array([[5300, 5543, 6922, 7520, 8456, 9020],
       [4265, 4521, 5928, 6766, 7891, 8261],
       [1702, 2562, 3580, 4443, 5208, 6118],
       [3802, 5093, 6008, 6196, 6902, 7915],
       [2708, 2481, 4641, 5319, 5926, 6982]]) yields 2481

array([[179, 174, 195, 130, 185, 154, 198,  97, 161, 209,  88],
       [134, 162, 231,  84, 151, 188, 205, 130, 121, 165, 119],
       [178, 185, 173, 213, 175, 203, 170, 243, 195, 158, 250],
       [168, 173, 199, 150, 173, 184, 191, 165, 154, 177, 164],
       [159, 182, 187, 122, 171, 145, 187,  73, 197, 207,  52],
       [176, 169, 203, 145, 179, 183, 196, 163, 135, 177, 164],
       [178, 180, 181, 152, 182, 158, 187, 119, 183, 202, 110],
       [194, 186, 163, 211, 189, 182, 171, 204, 199, 183, 210]]) yields 186

array([[589, 381, 340, 554, 486, 565, 353, 472, 519],
       [589, 469, 220, 487, 475, 477, 320, 492, 512],
       [497, 510, 271, 531, 459, 460, 350, 530, 541],
       [591, 442, 394, 456, 496, 537, 407, 481, 451],
       [585, 438, 285, 496, 496, 519, 340, 497, 497],
       [551, 440, 342, 490, 549, 516, 405, 438, 517],
       [617, 486, 234, 350, 504, 479, 341, 546, 458],
       [612, 482, 342, 391, 542, 517, 400, 479, 386],
       [609, 418, 252, 516, 462, 498, 336, 444, 495],
       [750, 207, 273, 693, 507, 733, 223, 388, 693],
       [558, 456, 328, 485, 527, 508, 385, 461, 507],
       [632, 398, 153, 440, 476, 476, 271, 504, 462]]) yields 398

array([[553, 477, 729, 623, 617, 453, 132, 610, 337],
       [520, 531, 345, 615, 409, 671, 856, 408, 658],
       [645, 602, 454, 619, 577, 705, 931, 532, 735],
       [609, 482, 373, 394, 570, 500, 360, 546, 469],
       [371, 601, 464, 354, 389, 437, 546, 497, 611],
       [559, 408, 571, 652, 535, 517, 215, 500, 339],
       [463, 402, 388, 607, 374, 516, 448, 411, 459],
       [494, 515, 338, 610, 383, 639, 826, 405, 657],
       [386, 660, 564, 379, 442, 450, 584, 555, 639]]) yields 660

array([[309, 204, 121, 179, 305, 153, 302, 543, 434, 301, 112, 777, 219],
       [734, 131, 559, 130, 728, 603, 296, 245, 152, 737, 529, 522, 335],
       [131, 784, 486, 760, 123, 130, 421, 375, 568, 130, 455, 143, 504],
       [201, 824, 322, 851, 252, 255, 544, 209, 220, 218, 270, 127, 224],
       [526, 658, 222, 819, 590, 709, 754, 102, 114, 504, 221, 241, 196],
       [814, 120, 679, 113, 802, 663, 261, 393, 260, 843, 681, 651, 533],
       [489, 266, 738, 140, 409, 279, 232, 904, 890, 501, 759, 770, 827],
       [856, 113, 406, 151, 855, 829, 537, 711, 466, 872, 465, 896, 471]]) yields 113

array([[7, 5, 6, 8, 7, 3],
       [5, 2, 4, 4, 6, 6],
       [5, 7, 5, 7, 7, 4],
       [6, 5, 5, 7, 6, 3],
       [4, 8, 5, 7, 7, 4],
       [6, 4, 6, 4, 5, 8],
       [6, 5, 7, 4, 4, 9],
       [5, 5, 5, 5, 6, 5],
       [7, 4, 7, 6, 5, 6],
       [7, 3, 6, 6, 6, 5],
       [6, 6, 7, 6, 5, 6]]) yields 6

array([[ 20,  16,  20,  30,  17,  24,  19,  20,  14,  20,  21,  24],
       [ 15,  22,  16,  15,  20,  11,  17,  14,  22,  19,  19,  20],
       [ 22,  14,  29,  34,  14,  19,  20,  19,   9,  21,  22,  26],
       [ 14,  20,  10,   7,  24,  15,  14,  16,  20,  19,  14,  12],
       [ 19,  26,  25,  17,  18,  18,   9,  23,  20,  10,   7,   1],
       [  2,  46,  -5, -48,  33,  -3,   9,  -9,  14,  29,  31,  -4],
       [ 19,  15,   0,  -6,  38,   8,   5,  -1,   6,  28,  13,  21],
       [ 18,  26,  35,  24,  11,  19,   8,  32,  19,   9,  -1, -11]]) yields 26

array([[-636,  141,  178,  342,  -87,  319],
       [-441,   39,   71,  570,    3,  523],
       [-220,  -83,  -53,  641,   63,  618],
       [-609,  113,  169,  400,  -66,  360],
       [-560,  101,  148,  439,  -54,  408],
       [-646,  174,  204,  284,  -90,  269],
       [-277,  -50,  -27,  629,   61,  601],
       [-346,  -24,   -7,  614,   34,  575],
       [-491,   56,  100,  532,  -20,  502],
       [-539,   75,  126,  485,  -42,  444],
       [-656,  172,  238,  243, -102,  207],
       [-397,    4,   29,  588,    3,  568]]) yields 4

array([[-396, -132, -593, -370, -568, -335, -308, -505],
       [-542, -740, -144, -360, -382, -571, -349,   15],
       [-567, -805, -174, -347, -401, -604, -395,   99],
       [-487, -335,  -22, -457, -406, -432,  -29, -471],
       [-316, -335, -401, -321, -335, -324, -392, -324],
       [-212, -528,   94, -254,   19, -283, -273, -102],
       [ 368, -197,   65,   -6,  582,  198, -456, -176],
       [-251, -266, -435, -285, -296, -262, -405, -333],
       [-285, -303, -413, -302, -315, -295, -395, -324],
       [-559, -809, -179, -341, -393, -600, -406,  110]]) yields -809
---
[ 15 -14  35 -18 -34  44  45] Answer: -14
[ 35 -23  29  21 -41  11] Answer: -23
[-26  -9 -45  34  46  29] Answer: -9
[-24 -30  -5 -45  32  40] Answer: -30
[  5  17  -1  -3 -49] Answer: 17
[-20  46 -40 -19] Answer: 46
[ -4 -35  46 -11 -23 -31] Answer: -35
[ -8 -30  41  10   5 -22] Answer: -30
[-2 -2 -1 -1 44] Answer: -2
---
[[91 78 84 81 47 46  6]
 [44 51 48 50 44  7 40]
 [76  2 65  0 83 68 96]] => 44

[[7126 4822 8397 3952 3651 3965 6115]
 [6027 2624 4602 6134 9076 3243 5059]] => 3651

[[ 310  -31   99  341  261]
 [ 407 -589  167  561  309]
 [ 193  236  260  221  220]] => 167

[[-733 -709  584  160  210]
 [ 119  345  465  358  469]
 [ 694  939  363  741  600]] => 465

[[757 616 745 208 211 188 321]
 [729 241 386 429 667 107 206]] => 211

[[145 232 153 115 121 224  46]
 [120  24 104 172 128 129 102]] => 121

[[-422  350  268 -731  500]
 [-216  429   78 -333  669]] => 268

[[530 525 777 629 670 725]
 [458 585 940 496 989 629]
 [242 446 965 425 989 653]] => 496
---
[[6195 3106 3970 9384 7200]
 [7130 9355 2735 2320 6235]] -> 3106

[[443 477 376 437 473]
 [155 407 209 790 838]
 [550 435 220 456 525]] -> 407

[[-20  21 -21 -29]
 [-22 -23  39  -8]
 [ 13  32 -33   5]] -> -23

[[7 6 0 2 8 4 2]
 [7 5 1 4 3 6 3]] -> 6

[[127 194 750 185]
 [149 318 505 199]
 [469  10 761 481]] -> 318

[[-33 -13 -33  46   5 -40  40]
 [ -8  19 -44  39  30 -34  40]] -> -13

[[4267 2528 9363 7434 3324]
 [3511 4397 5093 2349 4072]] -> 2528

[[648 234 426 349 577 201 891]
 [658 230 410 329 550 288 790]] -> 234

[[4 5 2 3 3 2 6]
 [5 8 5 3 3 5 5]
 [3 4 2 4 4 2 6]] -> 8
